In the rows, 128 means zero.
Each row of Y is roughly a mix of the hidden directions of one of 3 groups; some rows fit no group.
Y, 138 rows:
[[137 140 202  92 164 144 129 159 152 114 113 179 107  93 142  95 119 159
  172 108]
 [ 96 169 113  99 136 144 143  84  97 172 171 193 134 113 142  79 123 100
  151 129]
 [153  87 138 186 163  69 129 137 145 109 120 106 161 141 136 166 180 170
  106 136]
 [111 139  99 155 110  89 147  92 167 150 159 126 177 162 126 104 207 114
  111 144]
 [156 123 143 152 196  98 143  89  96 118 152 158 117  98 156 140 101 175
  114 182]
 [100 153 120  83 147 154 120 112  93 184 176 160  98 115 152 106  92 144
  166 168]
 [110 178 157 145 122 141  93  99 185 160  88  86 114 161 118 124 180 131
   90 114]
 [140 144 163 100 114 148 121 152 146 100  62 115  67 108 109 149 105 127
   79  80]
 [112 141  72 107 110 134  81 153 118 167 152  74 151  91 149 161 147 184
  114 120]
 [124 126 165 125 138 103 183  98 154 111 141 206 132 156 109  76 156  94
  146 136]
 [190 103 175 117 147 105 185 125 132 155 166 154 114 166 121 118 171  82
  124 128]
 [149  70 159 125 123 113 151 198 162 131 141 116 100 188 130 124 150 106
  171 143]
 [173 126 147  59 106 127 177 129 151 163 186 122  90 148 118 115 139 118
  124 172]
 [132 100 138 121 128  79 184 112 113 131 119 171 202 116 111 151 162 115
  149  80]
 [111 100 101 136 141 120 102 147 108 194 161  76 116 166 155 168 127 153
  154 178]
 [128 150 166 107 127 129 185  69 126 112 101 183 101 131 105 103  81  82
  130 140]
 [132  89 177 126 144  75 174 111 144 105  87 153 177 128 103 167 143 164
  157 117]
 [145 160 110 118 152 108 157  73  97 174 190 161 158  87 163 112 137 135
  124 154]
 [ 81 145 134 142 127  98 111 150 184 127  60  96 115 100 159 154 132 188
  118 122]
 [128 105 138 133  94 105 128 168 191  84  96 113 156 145  96 128 193 137
  114  86]
 [127 124 117 150  98 159 101 106 119 162 111  56 133 199  98 156 128  81
  126 137]
 [138 158  92 158  83 127 124 125 162 153 128  68 153 142 137 120 178  74
   87 102]
 [149 166 119 125 136 123 143  53 115 186 182 132 181 125 132 116 168 119
  119 145]
 [102  74 154 117 138 123 106 212 143 115 107 142 128 148 124 138 155 160
  179  90]
 [135 107 145  45  83 156 132 141 124 101 119 136 105 142  52 148 118 139
  114 103]
 [138 120 130  91  80  96 177 142 192  75 139 149 139 125  95  96 169 132
  106 128]
 [123 164 155 132 150 158  98  92 112  93  71 140  78 110 103 138  90 139
   69 110]
 [ 77 162 102 193 165 141  83 101  99 177 123 134 133 139 173 113 131 104
  141 124]
 [ 85 137  97 207 132 136  95 151 129 104  91 132 152 125 162  96 122  83
  153  93]
 [ 89 192 132 176 141 142  99  50 142 118  80 133 151 113 130 106 116 132
  113 130]
 [124 150 138  97  82 132 148  95 176 132 143 138 165 166  79  90 193 101
  122 116]
 [143 159 149 101 109 180 106  65 130 172 150  91 153 171  85 123 140 117
  144 155]
 [ 95 140 159  87 141 127 147 139 122 120  75 181  64  91 136 131  76 141
  128 100]
 [143 113  86 143  78 132  97 160 152  93 122  56 174 125 105 151 158 140
   97 109]
 [133 168 110  82 129 167  95 133  98 163 156 107 116  61 158 137  85 172
  131 134]
 [199 105 161 133 130 103 198 142 140 124 130 108 102 130 151 135  88  78
  143 159]
 [160 110 126 113 110 101 154 134 162 184 178  80 134 175 131 141 186 123
  124 163]
 [109 163 160 124 112 168 104 108 147  92  81 159 150 130  82  94 151 104
  120  63]
 [106 107 143  61  80 157 128 150 137  91  96 130 141 125  73 139  90 152
  174 113]
 [132 170  74 171 128 143 115  68  89 118 136 113 140  93 146 122  83 104
   83 152]
 [124 136  80 109  99 122 160  94 110 185 196 116 165 139 139 118 128 102
  158 174]
 [149 174 126 142 107 147 146  46 125 114 102  98 134 115 113 127  67  95
  104 164]
 [ 75 128 144 121  97 154  92 143 176 110  78  93 141 153 106 127 105 160
  189 147]
 [108 121 159 105 102 177  94 138 161  69 110 139 121 173  65  90 127 138
  153 135]
 [108 160 137  98 126 127 152 125 140 161 153 192 161 105 144  73 170 103
  163  84]
 [ 77 123 151 168 175 127 114 158 127 148 110 174 105 146 174  94 119 111
  192 123]
 [147 161 131 115 170 122 149  67  91 157 179 171 132  86 155 112 108 148
  124 169]
 [169 100 171  64 142 102 183 145 135 159 179 163 108 133 128 127 150 145
  147 147]
 [173 151 163 123 142 163 119 126 107 119 103 130  62 126 116 128 116  83
   62  83]
 [156 127  98 144 118 111 189 121  91 130 137 143 117 100 162 121  74  46
  123 126]
 [136 132 121 138 106 105 196  92 132 113 134 178 141 144 118  88 133  43
  123 118]
 [155 132 170  98 140 138 103 111 160 154 156  84 127 150 110 146 151 202
  136 184]
 [157 125  86  92 134 136 112 141  72 171 207 132 138 101 138 139 162 145
   98 112]
 [131 127 152  62  70 157 135 122 161 127 100  78 131 142  78 155  95 146
  153 146]
 [133  96 122 138 154  78 148 155 138 175 186 144 149 153 158 123 202 142
  146 140]
 [112 165 142 136 164 116 130  90 109 110 100 198 136  80 128 115 146 136
   87  68]
 [105 107 174  70 131 140 130 131 128 133 129 172 169 137  89 126 142 170
  202 113]
 [ 93 168  63 171 136 116  92 108 112 127 118 111 135  77 170 136 123 156
   76 125]
 [143 136 139 140 176 126 149 121  84 195 157 150 125 109 191 123 100  97
  176 134]
 [168 162 134 102 107 151 155 134 122 197 150 100 151  97 162 118 120  69
  161 100]
 [151 106  73 147 119 125 139 121  98 146 199  95 153 143 148 128 104 107
  153 195]
 [ 98 107 109 117 116 105 110 208 152 112  90 106  92  97 154 159 126 177
  110  99]
 [107  96 143 143 133 113 149 145 155 145 150 136 148 177 144 103 129 118
  220 180]
 [ 86 100  73 103 120 113 148 141  70 190 170 153 129 146 143 143 119  99
  160 129]
 [132  83 188 125 150  83 172 151 166  97  96 156 137 134 126 139 124 164
  182 146]
 [ 83  87 163 144 161 127 108 129 123 130 110 151 150 178 113 137 123 160
  211 154]
 [122 137 129 143 109  95 160  98 168 128 139 157 157 167 105  94 209  90
  101 110]
 [151 111 113 168 112 131  89 120 144 115 132  62 189 163  95 153 183 143
  107 128]
 [113 161 125  98  86 117 189  64 146 172 128 129 129 152 117 116 109  75
  142 161]
 [ 90 112 157 160 139 150  86 171 131 137  73 129 130 164 128 128 148 101
  171  63]
 [208 125 127  96 119 116 160 122 140 136 201  99 123 120 128 128 151 143
   90 174]
 [177 147 160  88 129 108 161 102 137 119 111 125 100  89 108 162 137 155
   49 108]
 [151 134 139 126 152 127 167 108 101  81 124 178  83  89 139 111  51 110
  116 152]
 [181 107 135  98 128 148 126 150 105 174 196 116 109 176 111 126 177  94
  111 121]
 [ 98 125 118 109  77 127 111 152 188 139 126  96 138 180  93 119 202 130
  119 112]
 [179 153 128 170 126 121 149  76 152  72 123 100 133 109 130 114  92 120
   88 184]
 [113 181 128 110 156 144 118  87 102 131 145 196 152  64 140  89 133 148
  121  97]
 [107 116  99 143 110 188  59 131 100  71 121 106 137 149  81 126  91 139
  136 141]
 [108 145  84 103  62 141 170 105 136 123 140 121 136 130 118  98  75  73
  157 165]
 [136 131  79 125 132 142 124  84  65 144 205 158 182 120 119 111 136 117
  134 142]
 [104 101 136 102 134 107 164 196 142 105 127 189  86 107 159  97 104 121
  170 119]
 [ 82 103  88 135 106 131  88 175 111 147 116 112 178 136 123 153 171 134
  149  63]
 [ 93 116 118 185 116  98 144 139 176 118 101 103 168 147 162 111 115 114
  196 164]
 [143 184 131 101 110 179  80  88 125 111 116 100 147  82  94 133 123 165
   86 107]
 [143 141 142  57  84 150 121 182 179 157 143  84 133 106 132 124 150 157
  154 112]
 [124  95 125 100  75 116 155 182 179  60 103 124  94 145  94 117 122 122
  117 129]
 [113 169  83  94 111 170  76 120  99 173 153  87 141  82 140 146 117 165
  115 118]
 [ 89 158 175 166 159 106 125 110 171 107  46 153 121 107 147 120 122 152
  134 109]
 [154 121 130 140 124 144 114 133 119 206 141  45 138 163 150 167 129 107
  157 145]
 [103 171 110 136 141 165  89  52  88 150 156 149 185 122 111 106 135 138
  141 133]
 [131 141 149 131 143 127 169 111 140 100 123 165  84 114 154  86  57 109
  158 187]
 [125 154  85 192 110 121 119 121 163 153 144  69 155 147 173 104 148  89
  132 161]
 [160 150 184  78 119 182 101 155 154 107  99  97  96  99 111 128  89 159
  140 120]
 [134 128 200 124 156 124 167  95 130  95  83 189 135 117 111 111  91 117
  169 119]
 [ 80 165  83 156 115 136  78 116 122 142  76  83 136 103 141 163 121 145
   88  95]
 [150 144  99 199 141 148 115  93 106 126 150  99 120 151 153 104  94  70
  119 178]
 [129 102 178 115 115 111 165 170 173  79  72 156  94 145 105 119 130 102
  133  92]
 [168 106 136 109 118 120 120 204 157 134 121  60 123  94 159 167 125 169
  136 122]
 [ 72 110  80 170 125 128  76 176 116 117 104 106 167 108 155 143 125 154
  162  99]
 [152  78 118  74  82 154 132 197 121 114 144  90  97 147 100 150  97 119
  145 133]
 [ 96 163 111 174 145 122  81 106 157 180 139  89 145 153 160 121 187 153
  118 147]
 [176  93 133  86  87 156 149 149 119 131 175 112 115 183  84 121 139  74
  133 136]
 [ 95 106 151 101 100 133 133 180 165 162 116 130 116 186 113 115 172  94
  175  93]
 [139 162 124 108 146 158  89 117 101 211 163  89 152  99 162 145 133 161
  151 130]
 [ 92 179  98 115  99 167  94  94 111 160 129 137 172 116 111 105 158  98
  120  67]
 [174 111  69 145 114 108 166 119  94 134 197 115 134 131 146 126 123  80
   96 164]
 [ 65 138 121 148 139 134 132 118  94 137  90 191 140 126 140 107 109  78
  169  76]
 [118 135 108 134 113 154 123  71 112 141 170 118 191 153 108 109 108 122
  185 186]
 [201 113 157  78 115 151 132 131 129  88 155 122 101 134  72 135 143 143
   72 126]
 [129 109 147 123  90 116 166 108 180 127 138 118 162 194  93 105 154  96
  173 166]
 [146 177  92 167 117 122 116  84 136 124 110  74 137  88 148 145 123 128
   51 130]
 [ 94 146 116 147  77 137 131 154 193  96  72  88 103 139 137 103  93  95
  142 140]
 [121 174 101 123 103 167  97  64 106 185 151  94 171 145 107 130 152 106
  114 122]
 [ 97 133 157 131 111 107 158 124 173  66  58 174 130 122 101 108 132 114
  121  87]
 [ 85 146 153  95 138 150 116 145 116 115  71 169  58 104 124 128  76 136
  122  94]
 [136  95 175 174 195 105 128 110 123 110 131 158 148 149 139 127 122 166
  180 175]
 [125 113 115 164 133  77 145 110 142 172 135 101 206 138 147 160 188 141
  147 123]
 [ 53 130 105 155 137 121 105 167 112 138  78 157 134 103 167 127 115 122
  164  73]
 [101 153 104  79  95 151 123 120 141 165 147  90  77 136 136 126  78 145
  138 196]
 [147 179  96 161 116 112 138  61 129 131 112  91 150  90 140 146 121 118
   56 131]
 [119  82  93 117 105 158  87 197 117 137 178 101 123 178 117 122 150 123
  164 136]
 [133  73 170 131 137 123 151 173 144 102 129 159 125 177 120 103 124 102
  206 143]
 [135 106 177 196 184 107 124 156 161  99 109 144 124 147 165 102 137 135
  172 149]
 [169 119 154 127 156 151 118 175  98 114 102 125  49 108 145 146  87 111
   92  96]
 [ 71 118 138 103 149 156 101 172  99 128 106 182  79 122 138 113  87 137
  173 104]
 [ 67 182 110 141 132 140  87  67 127 129 102 142 178  94 121 120 137 171
  122 112]
 [149 163  70 157 134 124 131  78  82 136 166 129 139  92 149 126 124 102
   59 133]
 [114 147 120 111  76 117 165 107 156  65  66 136 129  95  94 131  94 116
   92 105]
 [126 152 111 104 153 150  92 114  89 188 170 105 119  96 160 149  99 182
  138 167]
 [107 164  87 150 133 148  87  47  83 155 147 116 162 138 107 140 139 135
   89 138]
 [ 82 139 100 120 102 185  67 124 104 109  94 105  91 149  90 139  78 129
  110 127]
 [104 143 184 104 113 167  99 134 163 107  70 143 108 159  78 111 147 121
  132  79]
 [ 93 133 155  62 123 158 134 131 123 160 130 159  57 153 114 113  84 128
  163 156]
 [173 147 147  89 135 130 132  96 114 108 117 128  96  86  98 164 116 167
   47 116]
 [164 113 127  63  92 130 149 190 156 155 180 112  96 137 125 119 173 116
  117 115]
 [143  74 143 124 143  77 182 175 154 114 148 145  86 148 151 128 117 138
  157 181]
 [123 135 141 154 122 176  70 111 114 166  95  61 135 183 103 159 129 108
  139 117]
 [150 128 132 115  98 135 192 129 124 130 128 142 100 139 132 100  80  34
  150 130]]
Here is one row of each group, with its name. Which group are the others in?
[163  96 212  92 151 135 154 157 138 134 120 163 100 165 104 122 144 110
 164 105]
(43)
[ 62 150  79 106  81 165 102 147 113 155 123 139 133 135 121 104 132  81
 146  76]
(61)
[128 156 126  78  98 151 129  55 119 167 142  97 112 157  82 151 113 135
  99 171]
(33)

[155 112 104 128  96 127 124  98 127 149 169  80 197 167  89 151 182 125
 119 138]
(33)
[117 112 111 138 101  86 157 101 164  66 127 157 149 155  80 112 177 133
  78 138]
(61)
[150 160 197 130 155 149 116  55 147 113 117 154 151 150  80 104 158 142
 120 132]
(61)
[178 173 134 143 141 106 163  94 134 127 122 135 113  81 151 122 144  98
  47  99]
(33)
[133 119 106 164 149  59 174 107 140 160 170 140 165 127 174 124 173 132
 130 164]
(43)
[144 140 126  93 147 160 124  88  52 124 158 188 150  87 102 124 106 126
 120  95]
(43)
[157 152  89 159 126 127 127 128 108 110 120 106  79  98 151 136 107  91
  37 111]
(43)
[150 123 150  96  99  86 209  92 161 111  99 122 144 103 116 154  87 135
 142 161]
(43)
[ 85 155 143 140 122  97 132 129 178  95  53 150 119 102 128 125 153 147
  89  77]
(43)
[115 111 122 115 139 126  87 183 137 177 139  73 112 125 165 165 136 194
 152 147]
(43)
[ 83 168  81 104  92 176  67 128 109 165 127 103 154 110 121 127 142 132
 122  81]
(61)
